In the data rows, 128 means zero.
Here are some points:
[112 100  93 159 169 171 170 129 144 161 160]
[149 109 130  75 155  88 109 120 151 158 140]
[157 172 105  99  91 143 181 163 135 133 159]
[161 205 111 153  56 153 146 137  81  49 163]
[171 100 105 140 109 125 105 123 131 123 118]
[108 113 149 180  64 166 141 143  92 131 159]
[184  81 152 147 122 152  93  98 110 161 122]
[160 203 140  70  59  38 214 104 127 150 106]
[147 192 101 123  99 118 152 151 148 100 138]
[180 121 157  59 173 129 136  52  74 120 105]
[101  97 147 110 154 101 129 123 138 112 101]
[111 128 161 197   2 123  60 204 111  92  48]
[ 72 173 162 151  97  70 137 115 171  95 115]
[124 135 114 129 139 106 133 140 152 123  73]
[116 108 174 208  42 108 168 128 104 131 107]
[148 140 126  72 155 120  84 162 116 149  88]
[162 182  85 162  88 152 180 154 157 102 131]
[137 144 112 151 147 122 120 133 134 106 123]
[ 86 145 108 135 112 129 125 201 181  96  92]
[ 94  93 118 135 172 149 135 113 129 142 137]
[ 50 156 119 147 132 100 122 109 130 123 162]
[191 129 109 118  98 158  94 160 118  78  76]
[ 97 142 130 174 137 154 124 142 165 121 116]
[151 168 113 187  60 115 189 182 116  92 123]
10 more points follow, each with its number after it:
[184  86 127 159  80 136 111 159  97 115 139] 0
[126 145 138 121 152 145 156 115 119 153 131] 1
[160 106 128  93 165 165 108 115 129 143 105] 2
[121 112 100 127 162 124 121 115 131 161 139] 3
[150 186  93  99  95 131 137 127 123 118 167] 4
[177 105  72 145 136 166 149 100 119  65 141] 5
[119  83 103 100 209 211 121 123 111 175 164] 6
[163 122 147 127 243 185 157  50  99 148 105] 7
[142 123 155  86 157 164  76 126 136 187 158] 8
[ 84 187  98 114 122  71 199 109 173  40 170] 9
Which two of these numbered points are nearest to each point below, looking only along the 4 directions in which the first points spread most? Their numbers follow each, nearest first.
[124 153 138 108 106 113 155  86 137 154 139] > 1 4
[ 60 185  85 114 129  98 232 118 171 103 169] > 9 4
[155 122 115 148 210 200 148  78 106 132 125] > 6 7
[153 127  90  68 143 124 168 106 134 139 135] > 1 4
[ 42 121  91 146  33  43 195 151 176 141 162] > 9 4
[191 109 136  84 154 126 118 106  68 119 110] > 2 8
[115  65 130 119 204 136 107  89 139 170 102] > 8 3
[176 102 160 112 125 144 114 121 146 158 101] > 2 8
[135  96 128 117 194 127  97 126  97 166 113] > 8 2
[139 149 111 144  92 102 188 113  76  59 133] > 4 1
[125 114 157  74 171 141 111  84 127 184 146] > 8 2
[115 116 150 158  39 159  76 185 151 109  32] > 0 2
[197  99 104  85 248 179 136  57 115 157 139] > 7 6
[104  71 107 211  56 132  91 231 159 135  33] > 0 3
[ 58 162 164 171   0  59 184 128 144 104 163] > 9 4
[122 169 132 140 110 141 102 145 128 133 129] > 1 4
[152  42 100 195 108 199  97 173 112 133  41] > 0 2
[146 112 106 148  85 121  93 135  93 106 135] > 0 5
[184 158  76 132 148 195 156 141  91  90 139] > 5 4
[ 67 212 125 174  96  72 161 154 154  83  82] > 9 4
[106 155 137 127   0 158  85 203 153  80  89] > 0 4
[119 136 133 100 195 171 108 111 140 168  79] > 8 3
[175 141 135 111 221 171 121  97 126 146 128] > 7 8
[182 158 145 148  90 119 167  84 117 120 104] > 4 1
[107 117 135 116 158 127 113  70 146 143 146] > 3 1
[147 165 107  91 158 146 103  97 139 149 162] > 1 3
[177  77 130  99 152 184 110 133  72 125 117] > 2 8
[190 163 109 125 106 126 168 120 103 105 119] > 4 5
[128 205 144 122  98 136 179 122 119 125 190] > 4 9
[192 125 100 127 115 156 141 129  96 101 119] > 5 0
[127  80 169 150 148 116  99 125 141 169 113] > 8 3
[191 157 119 126 140 174 123 192 129 128 126] > 5 0
[171 114 126 192  21 114 159 167  97  68  87] > 0 4
[173  37 113 135  59 121 128 158 135 172 124] > 0 2
[154 163 141 112 135 143 149  87 121 139 158] > 1 4
[163  45 150  92 119 146 107 143 128 210 111] > 2 8
[135 136  83 137 163 101 123 108 118 151 153] > 1 3
[ 71 130 106 237  63 197 116 221 143  47  88] > 0 5
[186 161 115 165  29 176 125 162  83  50 116] > 0 5
[ 19 139  95 178  30  87 154 182 167  88 189] > 9 4
[150 130 139 136  80 134 129 146  82 134 106] > 0 4
[ 98 111  90 138 174 149 107  97 148 138 144] > 3 1
